Each row is where one point has got to under a steady rotation. How many steps took it there?
The counts run from 0 to 361.
[ -1  -5 -13  34  22 -24  -5  -9 -36   0  -1  -2  19 -15 -53 -17 -21 -12
 -19 -50   2  34   7  10  -8  -5  25 -31  16  12  29  23 -25 -17 -26 -14
 -13 -17  15  17  -5   5 -32  -1  23 -41  18  -4  -9   5 -48 -31  12  19] => 210
[ -4 -16  12  51  13 -30   9  22 -41  24  23   8  -5  -9 -45 -25 -24   4
  -6 -33 -43  -2 -12   7 -13 -12  26 -20   1 -20  -4  20 -24 -33  11 -14
  26  12  -3   1 -12  13 -46  23  16 -29  35 -21   2  27 -25   5  17  22] => 271
[  4  -9 -39  19  -4 -21 -21   8 -20  -2  41   1  35 -17 -13  -7 -10 -35
 -25 -38 -15  18  25 -43  43   4   5  10  -2 -24 -27  16 -50 -19 -20  -8
  -7  14   9 -10  -6   9 -35 -27  13  -3  12   9  20  18 -28 -16 -29  27] => 98
[-16   5 -26  33  24  -2 -16  26 -40   0   5   8   2  -2 -39 -21 -15  -3
 -23 -26  21  43  15 -10  11   3 -15 -20  14   6  -3 -19 -42  -9  14 -24
 -20  -4   7  19  -3  20 -23 -27  48 -18  14  -8  17  19 -38  21 -29  38] => 157
[ 12 -11 -28   8 -21 -32 -23  32 -13  -6  49  -6   4 -12 -34 -38 -12 -16
 -29   3 -33  13  11 -27  21 -23   2   0  -5 -38  -4  34 -50 -21  29 -13
  -5   1  15 -10   6  -1 -38 -34  -4   4   7  -9   5  42 -37  -9 -20  -3] => 88
[-27  -8  11  13  20 -38 -45  23 -43 -35  34 -11  -9  -9 -13 -34 -24  10
 -14   7 -31  14   8 -22 -23 -41   0   3  12 -15  11   8 -33  -1   7 -16
  -7 -13  41   7  -9  28 -46 -14   7 -34  12  -6  -3  27 -17   2   2  22] => 233
[  1  -8 -33  36   5 -27 -26  19 -33  -8  30   2  29  -9 -12 -12 -13 -25
 -21 -28  -7  23  11 -42  29  11   5   5  -8 -17 -28  11 -49 -20 -22   5
   7  15   6  -8  14   8 -38 -19  -3 -15  16  -4  27  29 -25   7 -39  31] => 96
[  6  -7  -1  -3 -14 -21 -41  15 -43 -15  26  18  23  -1  -6 -20 -15  -8
 -14  -2 -53 -15  20 -14   9 -22   3  -8  -5 -37 -14  -1 -36 -10  -6 -18
   3  25  39   0 -13   7 -45 -16  11   1  19 -10   3  27 -35 -60  -4   8] => 37
[  8 -23 -32  40   2 -15 -13  16 -31  19  15  14  18  -7 -48 -17  -7 -39
 -20 -22  -6   2  -2   8   9  21   5 -34 -11 -22 -26  -2 -20   1  -2 -16
  18  15  -9  -6 -31  16 -18   7  37   5  26  -9  13  17 -66 -28  -4  14] => 65
[-30 -11  -3  30  20 -64 -25   5 -29 -16  37  -3   1 -22 -11 -52 -16 -23
 -28   0  -2   8 -11   5 -18 -22   2 -18   4  -9  -5 -12 -25  26  -2 -23
   3 -15  32   1 -24  35 -32 -18  42 -14   7  24 -10   5 -17  -6  22  27] => 248
[  7 -30 -26  38   0 -14 -10  51 -32  20  15  10  12  -7 -54 -33 -13  -5
 -16 -14 -17  10  -9   1   4  11  15 -13  -6 -36  -5  24 -25 -19  26  -5
  19  19   6  -5   1   2 -40   3   4  -8  21 -32  14  44 -47   4 -22   2] => 78
[ 35   5 -24  31 -22 -34 -19  -5 -26 -10  22 -19  18 -15 -25 -36  -2 -36
 -44  -8  -1 -13 -11  -8   0 -31   3 -31  -6  -9  -4 -27 -37 -15  -1 -17
   7   0   5  -4  18   0 -41 -27  33   6  26  19   5  18 -50 -38  -7   8] => 341
[-15   3 -28  30  23  -6 -12  23 -43  -7  17   4  -3  -3 -37 -26 -16  -5
 -33  -8  29  47  13  -7   5  -4 -14 -20  11   0   6 -17 -43  -8  22 -22
 -18  -8   7  17   5  12 -24 -36  56 -23  13 -16   9  26 -30  26 -28  38] => 156
[  8 -23 -23  31 -22 -50  -9  23 -11  -3  11  20   9 -17 -54 -38   6 -19
 -24   7  -6   9 -14  17   5   5   7 -34  -1 -20  -5  15 -35 -21  30  -6
  -2   1   4 -11  -8   9 -40 -20  16  14   4 -12  -5  34 -52 -37  -4 -15] => 72
[  3  -1 -13  17  -8  -8 -15  40 -29   0  -4  21  -6   0 -48 -51 -15 -18
 -30  20 -33  10   3  -5   9   9 -10 -11  20 -22 -22  -2 -33 -15  39 -13
 -21  14  38   5  -4  13 -30 -12  33   9  16 -19  16  42 -51 -10 -21   5] => 361
[-16  12  -1  10  -7 -38 -44  24 -19  -6  40  18  18  -1 -39 -57 -27  12
  -3 -17 -35  21  25   4  -7 -24  20  -1   8 -13  17   7 -47  11 -19 -34
  -5 -21  -1  29 -10 -11 -28 -36   0   2  20  -2 -13  25 -16  -9  10  19] => 182
[-19 -13  -4  37  18 -36   2  -5 -35  23  26  13   5 -13 -39 -28 -20 -29
 -20 -35 -24   3   0  23  -1  -7   9 -28   5 -15  -7   5 -15   6 -12 -27
   1  -1   7   1 -44  31 -30   8  50 -12  23   8  -6  -1 -34 -29  36  27] => 258
[  5  -8  -5  26 -13 -22 -43  19 -20 -14  54 -17   8  -6 -43 -22  19  20
 -16  -2  14  18   4 -17  -5 -30   4 -15  -1 -21  11  -4 -49 -26  22 -24
   5 -18 -19  -5  -1 -17 -45 -46  25  -7  15  -7  12  47 -20   0 -11   8] => 138
[ -4 -10 -24  19  -8 -26 -27  39 -26 -14  39  -7   5  -9 -22 -36 -23 -15
 -28  15 -22  19   1 -33  10 -11   3   5  -8 -33 -17  27 -54 -15  24  -7
   3  -1   9 -11  15  -5 -38 -27  -5  -9  14 -21  10  48 -36  15 -37   7] => 90
[  3 -26 -20  46   6 -10  -9  21 -42  11  13  12  12  -9 -42 -10  -5 -36
 -18 -16  -4   4  -1   5  13  25   9 -38 -12 -22 -29  -4 -23   1   1 -12
  16  16  -9  -4 -29  17 -19  13  39   3  29 -15  17  24 -65 -21 -10  19] => 64
[ 32  13 -19  35 -11 -20 -26  -3 -40  -6  28 -17  20  -2 -20 -20 -11 -43
 -31 -14 -16 -13  -1 -18  -9 -18  -6 -27  -3 -10 -14 -34 -40 -15 -17 -20
  14  -1  -7  -6  11   1 -35 -13  24   2  38   9  11  19 -57 -42  -6  23] => 339
[  9 -14 -29  34   2 -15 -14  43 -28  20  12  18  14   4 -49 -16 -18  -7
  -6 -23 -27   7   5 -13   2  16   3  -9  -4 -27 -14  12 -40 -31   7  -9
  15  15  -6  -8   0   8 -44  11 -13 -14  27 -27  18  35 -57  -7 -28  12] => 80
[-15  -2   3  30  22 -34  12   8 -38   7  -7   4  25 -37 -21 -12 -12 -25
 -39 -44  -1  12 -15 -11  13   7  11   4   7 -17 -39  -8 -39 -16   0  -5
   7  30  54   1   0  17 -22 -16  52 -16  23  15  16  15 -15 -11   7  32] => 302
[ 13   3 -14  16  -1 -45  12 -14 -24   3  31 -14  14 -27  -4 -16 -19 -36
 -41 -41 -35  -1  -1 -31  23 -28  13  -1   2  -7 -19   7 -50 -35  -5 -10
   9  11  28  -2  10  13 -37 -17  23 -19  24  23  -1   2 -22 -23   4  26] => 291
[ 34   8 -17  32 -15 -30 -21  -5 -28  -3  28 -16  17 -13 -23 -24  -4 -40
 -40 -15 -13 -13  -4  -9  -9 -23   2 -31  -2  -6  -9 -35 -42 -14  -7 -25
  11  -1   0  -6   7   5 -36 -25  28   6  28  20  12  15 -56 -48  -6  16] => 340
[ 21 -11 -21  46  -3  -1  -2  22 -57  -1   5 -14   1 -12 -34 -32 -11 -31
 -43   4  10  10 -16  -7   1  -1   5 -32  -4 -14 -14 -17 -26  -9  22  -6
   5  15  10   4  15   9 -20  -2  54  -4  32 -14  21  34 -49   0 -27  25] => 348
[-16 -15  14  34   5 -69   1  13 -11   1  15  13  -9 -22 -52 -43  -1  -4
 -19  -5 -17  -2 -19  21 -11 -10  12 -28  15  -4  -5   2 -29 -18  23 -19
   3  -9  14  -8 -25  30 -41 -13  30  -4  15   5 -12  18 -29 -15  33   4] => 264
[  1 -10  -3  34  -6 -15 -39  19 -35 -16  49 -15   5  -2 -36 -18  10  18
 -13   1  21  26   8 -22  -2 -33   6 -16  -4 -16   9  -6 -45 -22  16 -17
   4 -11 -23  -5   2 -13 -40 -36  27 -14  20 -23  15  51 -25   8 -19  16] => 139
[  1   6  -9  23   2 -52  12 -16 -38 -17  30 -11   2 -25   5 -21 -35 -39
 -38 -12 -33   8  -4 -25  23 -30  12 -10   2 -11 -21  14 -51 -24   1  -6
  -2   1  28  -7  20   6 -35 -20  36 -14  18   9  -8  14 -13 -20   1  24] => 293
[ 12   4  -4  36  -4 -57   4   8 -18   6  30   2   1  -9 -35 -35 -28  -5
 -14 -26 -49 -10 -10   1 -13 -32  18 -16   3  -9   5  16 -40 -40  -2 -14
  17  -3   2  -7   8  13 -60  -7  -6 -19  25   1 -10  20 -25 -20  17  14] => 276
[ -4   6 -26  31   3 -15  -5   0 -39  -1  13  40  11   7 -42 -18 -15  -6
 -16 -35  -7  39  28   2  29   5  -4 -20  19  15   8  -8 -42 -26 -15 -19
 -36  10   3  30  -7  19 -37 -19  43 -13   7  -8   5  16 -24 -13 -21  36] => 162
[-18   9  -5  28  14 -24 -33  -8 -35 -12  37  -7  20 -10 -31 -24 -32 -15
 -14 -34 -20  30  20 -20  -7 -10  25 -23  -1  10   9   8 -45   7 -44 -26
   2 -28 -22  21  -7  -8 -15 -11  16 -16  33  -2 -12   6 -46 -16  11  38] => 195
[  8 -13 -28  28  -9 -46  -6  18  -9   2   7  24   9  -4 -54 -27  -1 -36
 -21   0 -14  -1  -3  11   9  17  -4 -34   4  -6 -16   3 -38 -21  10 -19
  -3   1  -5 -12 -12  15 -40  -9  12  14  11  -3  -3  22 -72 -50  -1  -5] => 70
[ -2 -33 -14  54   4 -15  -9  17 -49   1  14  15  14 -10 -40 -14  -4 -29
 -21  -3   7  12  -9  -1  16  21  13 -40 -22 -19 -23  -3 -24   5   0  -8
  15  15 -11  -5 -23  15 -20  15  40   4  28 -22  11  30 -57 -18 -14  17] => 63
[-13  -7  10  24  27 -14 -25  21 -47  -7  -6   6   7  -6 -46  -9 -14  22
  -8 -44 -25  20  17 -18 -17 -13   6  -6  18  -3  17  10 -23 -32  -3 -11
  -8   8  41  14 -13  32 -47   6  -1 -47  19 -10  13  25 -35 -13  -1  26] => 223
[-17  -3  -2  44  19 -59   2  -1 -38   6  18  22  -6  -5 -38 -37 -34 -30
  -9 -17 -21   0  -6  35 -19  -3  11 -30  10 -10  -3   6 -25   0 -14 -20
  -1 -11   2  -2 -25  24 -45   5  37 -14  18   1 -20   5 -32 -32  32  14] => 260
[-24  11  18  12  15 -38  -9  19 -34 -13 -10  21   5  -9 -30 -18 -27 -20
 -20   8 -30  -2  -8  17  -6   8  -6  -4  19 -32 -41  -5 -45  -4  12 -16
  -6   0  48  -6   2  -4 -33 -20  44   0  22  -6  -4  37 -30 -44  16   7] => 311
[  3 -11 -24  32  -3 -29 -39  -1 -55 -16  36   6  25  -2   0 -24 -23 -46
 -18   5 -18  -7  15  -3   2  -3   5 -27 -21 -27 -26 -15 -33  23 -29 -13
  14   9  -4 -10 -11  14 -30  -6  27   9  24  -2  -1  14 -43 -43 -10  24] => 52
[  0 -21 -35  28   3 -21 -31  37 -22   6  32 -11  29 -16 -19 -31 -11 -16
 -28 -34   0  25   2 -35  13   2  11  11  -4 -33 -21  15 -43 -12   2  -3
  14  16  16  -4  13   3 -35 -28  -4 -12   9   1  30  36 -26  19 -36  22] => 94
[-11 -13  -8  26  28  -3 -11   2 -34   8   1 -12  14 -24 -58  -4 -14 -15
 -23 -56   4  33   9  -9  -8   0  21 -28  15   5  14  17 -25 -11 -15 -26
  -2 -17  18  22 -19   9 -11   3  35 -34  27  -1   1   3 -61 -18  15  27] => 208
